In the rows, 128 means zero.
Rotation paths and how fast each direction turns (degrees per step)
Each turn is a multiple of 5 degrees from 10 to 175, or 0.
Each row of a path follows its step; steps can be skipped.
path 1
step 6: [134 132 135 124 122 130 132 127 120 129 120 128 131 126 128 134 124 124
 138 127 124 129 123 120 139 127 142 143 130 129 129 119 128 123 136 135
 129 130 124 131 121 126 128 133 130 121 126 128 133 132 132 126 124 128
 134 127 127 140 120 138 123 127 134 124 121 126 127 128 126 137 135 135]
step 12: [123 126 135 121 136 125 128 129 130 124 130 124 118 122 129 113 130 132
 124 125 137 126 137 126 122 128 130 128 134 135 127 132 133 129 133 134
 122 130 128 138 127 127 123 134 119 138 125 132 130 131 114 136 140 137
 126 123 132 124 133 127 132 132 127 136 126 130 124 122 124 131 128 122]
step 16: [121 118 124 135 133 127 127 123 131 140 134 126 117 132 127 129 121 129
 121 122 125 128 128 128 135 140 123 113 132 122 128 120 126 138 134 137
 132 119 126 129 128 129 135 130 122 130 126 133 127 132 129 116 132 126
 126 132 127 124 129 125 133 134 124 132 133 126 128 129 131 122 136 136]
step 20: [127 130 126 129 128 129 123 123 125 137 122 130 123 129 126 133 129 132
 131 129 121 137 131 120 119 128 122 133 122 121 128 119 125 135 133 120
 124 131 139 126 135 139 123 122 128 129 136 134 119 126 128 122 119 120
 123 118 138 120 134 135 123 124 124 125 129 135 125 124 125 125 124 124]
step 21: [126 116 132 128 130 131 119 136 122 119 124 131 121 131 134 134 124 122
 129 129 119 121 131 125 133 129 128 124 129 127 119 126 123 130 130 125
 125 122 130 125 121 117 127 133 125 124 131 132 138 126 126 127 123 131
 140 122 126 141 123 122 127 130 141 121 129 136 130 131 123 121 126 127]
step 29: [124 130 120 130 120 122 128 125 133 136 136 134 135 129 125 120 131 115
 132 130 134 141 127 121 135 128 131 119 130 134 131 126 121 123 123 132
 124 134 133 135 123 126 128 125 134 131 119 137 135 124 137 125 134 121
 126 134 131 135 130 131 122 128 129 126 125 131 128 137 129 133 124 137]
step 33: [125 131 133 131 131 133 127 132 138 120 133 123 122 128 125 130 133 124
 123 127 124 131 133 133 121 128 125 126 137 129 136 130 120 133 124 131
 123 130 141 133 130 125 120 131 129 133 133 133 119 113 118 134 129 134
 134 131 121 132 120 134 122 123 128 125 115 132 128 124 120 130 123 128]
[127 126 128 130 129 124 125 129 127 128 129 127 127 128 126 127 126 128
 127 127 129 128 129 127 126 125 124 127 129 126 129 128 126 128 128 130
 126 128 128 128 126 128 127 129 128 127 129 129 127 131 128 129 127 129
 128 128 130 127 129 129 127 128 127 128 129 127 129 127 128 128 129 129] => 90
[129 130 129 129 128 129 126 128 128 129 129 129 128 127 128 127 128 131
 129 125 129 129 132 127 128 130 131 129 128 130 128 129 130 129 128 128
 125 127 128 131 127 127 129 126 130 129 129 128 127 129 129 128 127 128
 129 127 127 128 128 127 127 128 127 127 128 125 129 128 128 127 128 127] => 140
[129 125 129 126 130 127 128 127 128 127 129 127 127 128 130 128 124 130
 128 128 127 129 128 126 129 130 128 129 127 128 128 127 127 128 127 126
 130 128 129 129 128 130 129 127 125 129 127 128 129 129 127 127 129 130
 129 127 129 127 130 129 128 129 128 127 128 128 128 129 129 128 128 128] => 10
[127 128 125 128 129 127 129 128 127 129 128 129 130 128 129 129 128 128
 128 127 130 128 128 129 130 128 127 128 127 128 127 127 129 128 130 128
 128 129 127 129 124 127 128 126 127 127 130 128 126 127 127 126 129 129
 129 127 128 129 130 129 129 129 130 129 125 128 132 129 129 129 129 129] => 140
path 2
step 4: [128 127 130 127 129 119 132 131 134 127 130 133 134 129 132 119 131 123
 131 123 127 131 118 137 127 133 134 136 127 128 130 133 121 133 124 135
 123 132 121 122 123 134 132 141 126 128 126 127 133 134 126 125 132 137
 118 132 126 130 122 142 133 128 130 131 126 129 130 128 123 125 131 133]
step 12: [126 119 133 125 122 124 134 125 136 134 141 125 131 130 129 133 124 129
 133 121 123 126 116 132 130 128 133 127 132 131 127 134 127 132 124 127
 129 132 124 128 128 138 128 138 127 125 126 127 138 126 125 130 127 130
 126 122 131 135 127 132 128 123 142 132 132 119 134 135 126 128 119 134]
step 13: [126 131 121 120 126 126 134 133 133 135 131 131 136 133 132 131 129 126
 126 127 120 130 125 129 125 137 123 128 117 120 126 129 136 132 130 122
 135 121 119 124 119 139 127 125 123 125 125 122 135 121 128 125 131 130
 123 129 125 130 134 134 134 130 128 130 122 131 134 128 116 130 128 135]
step 14: [139 125 125 120 118 128 132 120 130 128 127 124 125 132 132 125 132 129
 128 123 127 123 130 130 128 138 127 127 125 124 122 130 125 133 125 124
 127 132 127 124 132 134 134 128 129 127 135 127 132 127 117 136 128 136
 126 137 121 123 129 123 133 119 125 137 130 130 134 134 131 130 135 142]
step 20: [128 121 124 127 124 121 130 120 127 130 134 126 124 129 130 129 123 127
 132 125 122 131 125 130 132 131 135 128 134 130 128 132 125 136 131 123
 137 135 122 130 129 137 135 124 124 126 128 130 132 131 118 135 125 131
 135 132 124 126 145 130 136 115 132 134 128 127 132 121 127 124 127 134]
step 28: [118 132 123 122 123 123 136 125 125 127 130 126 124 127 124 127 132 127
 122 123 126 128 126 138 128 133 142 125 133 123 126 133 123 134 129 128
 123 137 126 125 121 133 139 126 120 130 127 131 130 130 128 123 134 127
 130 141 127 126 136 132 130 123 122 125 126 129 131 136 118 123 127 134]
step 30: [128 120 127 122 126 122 132 130 131 130 130 129 135 127 128 137 133 131
 132 125 123 129 116 137 131 134 130 131 125 128 125 133 132 131 125 124
 127 122 116 125 127 127 132 138 136 131 125 119 134 131 121 120 129 119
 128 119 125 132 132 128 133 123 133 126 132 134 135 137 123 129 132 131]
[129 128 129 130 128 124 128 129 127 129 128 127 130 128 128 128 128 126
 130 129 126 128 127 126 127 128 127 129 126 127 127 128 128 128 126 129
 128 131 131 129 127 126 129 130 127 127 128 128 127 126 128 128 128 129
 126 129 126 128 125 129 128 128 129 129 129 127 128 129 131 129 127 129] => 170
[127 128 129 127 129 127 129 125 129 128 127 126 127 129 128 131 126 128
 129 129 128 130 129 127 129 128 128 127 130 130 130 127 127 129 128 129
 128 129 127 130 128 125 130 127 127 129 125 129 130 126 128 129 128 127
 128 129 126 131 127 126 129 129 128 126 129 130 129 127 128 127 129 128] => 80
